A: rows in 3 groups, each row roughly a mix of its group's directions (some rows in no group):
A (119 x 12):
[[ -5 -12 -22   5  -3  13  -7  16  -5   2 -23  -9]
 [  3  19  -5 -14   5  10   1 -17  11 -16  19   6]
 [ 10  -2  18 -11  15  -5  15  -3 -23  -4  -2  15]
 [ -9 -18  -2  -2 -13 -10  21 -14 -13  11 -12  -6]
 [  3 -11 -19  -5  -5   6 -22  -2 -12   1  -6 -23]
 [-14  -5 -22  -6   3  -3 -11  -7  15  -7  24   0]
 [  6   6 -15   4  26   5   0  -4   9  -5  21  14]
 [ -9   0  18 -16   5 -17  25   2 -12  -8  -1   0]
 [ 22   5  15  -2   8   1  23  -8   8   9   3  14]
 [ 11 -12  11  -2  10  -7   0   9 -31   1 -13  -8]
 [ 11  12   7  19 -20  13  -7 -10  -7  16  10   2]
 [ -9  -7   1  -6  -2  17 -10   4 -19 -23 -11 -15]
 [  2   3  14 -11  13 -11  24 -15  -8  -8  10  13]
 [  0 -10   0   4 -18  -6   9  13 -13  21 -12 -19]
 [-15 -10  -4  -2  -6  -8   6  -5 -22  -3   0 -29]
 [-14  -7 -10  11 -12  20 -10   2  -7   2 -22 -12]
 [-16   3 -14   2 -13 -12  14  -4 -14  12   8 -20]
 [-11 -16  16 -11  -5   3  21  -3 -10  10 -10 -16]
 [-10   9  -7   4   5   4 -19  23  10  -6 -13  17]
 [ -6  12   1  -9  15   1  -1 -12  12 -12  25  16]
 [ -8   3 -19   0  -3   1 -16  -7  30 -10   7  -6]
 [-10   4  16  -8   1 -16  19 -26  -1   6  -8   2]
 [ -6   5 -22  14   9   6 -16  24   9   0   1  -1]
 [-29  -6  -6  -1 -16   1  11  -1   4  -1  17 -14]
 [ -3  11  22  12 -14  -4   8  -9   5 -13   6  21]
 [  8 -10   0  -1  -2   2 -13  17 -26  14  -9 -15]
 [ 24   5  18  -9  17  -5  -2  -4   2  -6  -4  19]
 [ 12  13  -4  21  -4   8 -29  -3   9   2  -3   3]
 [ 28   4  10  15 -17  -7   1 -10   6   8  -9  -6]
 [  8   4  25 -12  -4  -1  16  -9 -21  -3  -4  10]
 [  1  -7  -9  -8  12 -15  25   7 -11  16 -14   0]
 [ -8   5   7  -6 -16   7  11  11 -27   8  -3 -16]
 [ 22  15  12   2  -6  -9   5 -13  12   1  -2  20]
 [-11  -7   5 -24   3  -1  -6  -9 -28  -9  -7  -4]
 [  4   8 -14 -12  24   6 -16  11   0 -18  -8   2]
 [ -4   2  -4  26  -1  14  -6   1 -22   0   8 -17]
 [ -9  -9 -20   0  10  13 -17  25   4  -4   5  -3]
 [ -6 -14 -22  -7  -3   7 -17  11  -8  -4  16 -16]
 [ -8  -6   8  11  -4   6  26  -2 -17  22   6  -3]
 [  9  -7  13  15  -3  -6  15  12 -21  16 -10  -7]
 [  9  11   9  15   6  -1 -20  -3  -4 -14 -22  13]
 [-16   2  -5   8 -23   6   2   8  -6   0 -11 -26]
 [  7 -17  10   0  10 -18   6  11 -19  20  -2   1]
 [-11  10 -17  -6 -13  15 -19   0  20   0   8  -1]
 [-18  -9   2  13 -16  -3  17  -1 -12  22   2  -5]
 [  9   4 -15  -1 -23   6   0   3   0  14  -3 -26]
 [-28   0  -8   8 -15  12   0   6  -4  14  -2 -17]
 [  3  -5  -9  10 -11   0 -26  14   6   0 -19 -13]
 [-10  -6  13   0  29 -12  16  -8  -5 -13   1  -2]
 [  8 -19   5  -8   6 -11  -8  15 -20  15 -13  -1]
 [ -4  -2  16   7   7  -6  27 -13 -21  -8  -1   3]
 [-22  -8 -18 -12  -6  -1  -5   8  15  -4 -19  -8]
 [-21   5 -15  -7  -5  13 -20  -5   2 -12  11 -13]
 [ -7  -9  -1  17  19  -1  12   6 -11 -11  22 -10]
 [  3   6  13   2 -22 -13   4 -10  23   6 -11   8]
 [  7  10 -11  15  10  13 -17 -12  13 -13  16   0]
 [-24  -2 -13 -11 -14  -3   9   7 -10   0   7 -21]
 [ -2   0  -3  -3  25   1   0   1 -11   9 -29 -11]
 [  1  -2 -17  10 -12   4 -12  24  20   7   6  -5]
 [ 12  11  -1  22 -13  -2   3  19  15  14  -9  -3]
 [-25  -2 -15  16 -12   9 -10   1   4   2  -4 -18]
 [ 12  -2 -15  19  21  -3  -2  21   2  11   4   3]
 [  9   5   9   0  -8 -11   2  -6  -2  14 -33 -11]
 [  6  10  13  -8  17  -3  14 -12   2 -10  14  23]
 [ 11  14   9   8   0  -4 -20  -7  -4 -18  -9  21]
 [-21  -9  -4  11  -9   9   9   8   3   1  27 -10]
 [ -1  -5   0   4 -12   0  11   2 -27  15   2 -23]
 [ -3  14  -4   7   3  17 -26  13  16 -10   5   4]
 [ 12  15  13  17  -7  -4 -11 -25   6   2  10   7]
 [-20   3  -1   0   8  -9  19  -9  -9  13 -13 -20]
 [-14  -6 -23   2  12  -1  -8   8  10  11 -11 -20]
 [  9  -1  17   5   3   3   2  17 -24  -6 -22  -5]
 [ 16  -5   8  -8  24  -1 -18   9  -6  -5  -4  19]
 [  1   8  -1 -11  14  -2   8 -24   4 -22  16   5]
 [ 16  13   5   3 -25   5 -14 -12   3  -1  18   5]
 [-12   7  19  -8 -22   5   0 -21  13   5   0   6]
 [  4 -13   7 -13  20  -9 -19  16  -9   1  -6  14]
 [-16 -12 -22 -16   4   7  -3  16   1   5  15 -11]
 [-11   2 -11 -23   7 -10   0  24   4  -7  13  -8]
 [-17   2   8   2 -18   8  16   6 -24   9  -3 -10]
 [ -6   2  20   0 -18   6   5  13 -27 -10   2   5]
 [  8  -4  16   3  15  11   4  -4 -31 -12  -3   0]
 [  2   3 -18  -4  22   5 -25   8 -10 -10  -3   6]
 [ -4 -27  -3  -2  -2 -21   6  -5  -5   5 -21  -6]
 [ 19  -1  -7   4   1   7 -25   7  17 -16  -1  11]
 [-17  -3  -2   5  -2   7  12   0 -21  16 -19 -14]
 [  4   3  14   5   2   5  -2  14 -20   2 -30  -3]
 [-19 -17   7 -12 -12  -1   9 -15  -8  -6  15 -12]
 [ -3 -11  19  -7   1   1  25 -16 -13   6  -3 -11]
 [ 24   0  -2   6   6  -4   3   9  -7  -7  30   5]
 [-24   6  -2 -17 -12 -15   0 -11  20  -3   1  -5]
 [  9  12  20  -7 -11  16 -20  -3  11  -3   4  13]
 [-10  16 -17  10  -3  -9   2   4  25   5  15   8]
 [  7  -6  -5  10  -1   7 -12  -1 -29 -13  13 -15]
 [  0   3   4  19  -8   7 -16 -10  24  -6  16   8]
 [ -3   0  12 -30  -3 -12  18  -9  -3   3 -13   6]
 [  9  -8  -1 -10  22 -12  16   7 -22 -11  -2  -4]
 [  4   1   4  -6  10   3 -12 -14 -27 -21   8   8]
 [ -1  -8  19  -3   2   8  18 -10 -26  -8  11  -2]
 [ 11 -22 -15   4   8  -7 -13 -16  -8  -5 -12 -13]
 [ 24   4   9   6   1   3 -12 -19 -12 -11 -16   6]
 [ -5   7  -2  13  10  18 -12 -14  -7 -27   2   0]
 [-12   9  -9  13 -18  16 -11   7  19  -7 -10  -7]
 [-20 -20  -3   3  11   0   5  -7  19 -18 -12   0]
 [  2 -19   2   4  -8  -7  14 -10  -3  -1 -32   3]
 [ 16  -7   1 -27  16 -11   1 -10 -15   0   6   5]
 [ 19   8  10 -16  19 -17   4   5   1  -4  11  13]
 [-18   3 -20   3  -1 -15 -11  -9  12   7 -12 -18]
 [-10  -6  16  -5  19   9  -6  -7   0 -16 -25   1]
 [ 13  -3  18 -17  20  -9  17   1  -3  -1  -1  16]
 [ -5   4   6   4   5   6  -2  18 -26   2 -23  -9]
 [-19  -5  16 -14 -18  -3  16 -10  -3  -6  14   5]
 [ -1  -7  14 -18   9  -3  27   3 -19   7  -5   2]
 [-11  -5   1  10   0  -2  22 -10 -24  12  -8 -13]
 [  3   9   6   6 -13  -3  28  -6  18  10   0  13]
 [ -4   9  -8  21  -9   6 -15  14  22  -2   0 -14]
 [ -2  -4  16 -20  -5   8  10  21  -6   8 -17   9]
 [ -4   2   3   3 -34  -6  -1  17   6  11  -8 -10]
 [ -8   0   6 -15  21 -14   4  -7 -25   8   4   1]]

which group is each row in? (one row of each group first):
[ 19  12  15   4  18   6  13  -2 -17  -2  -3  15]  (60)
[-23   3 -13   0  -8   9 -15  -4   6 -19   0 -18]  (21)
[-21  -3  -5  16  11   3   2   5   9  20 -19  -4]  (42)

[ 10 -11   1  14 -13 -13  19   2   6  21 -14  -3]  (21)
[  8   5   7  -3 -13  -6  -3  -9  26  -6  10  24]  (60)
[  0   5 -15   9  -5   5 -21   7  31   1   3  -2]  (21)
[  5 -14  -6   0  30   7  -1 -19  13  -5   5   1]  (60)
[ 19  10  14   1 -12  -5   7 -13   0   9  22  13]  (42)
[-15  -8   6 -24   4  10  18  18   1   8   3   8]  (60)
[  1   0 -10  10   7  19 -24  21  -2  -5  -9  -6]  (42)
[-15  -5   9 -12  11  -3  24   1 -18   8 -13  -7]  (42)
[-12 -11  -5   0   3  17  -1  10 -11   4 -30  -8]  (42)
[-26   9 -11 -14  10  -3  11  16  -5  13  -8  -2]  (60)
[21 12  2  8 -7  0 -3  4 19 -3 13 23]  (60)
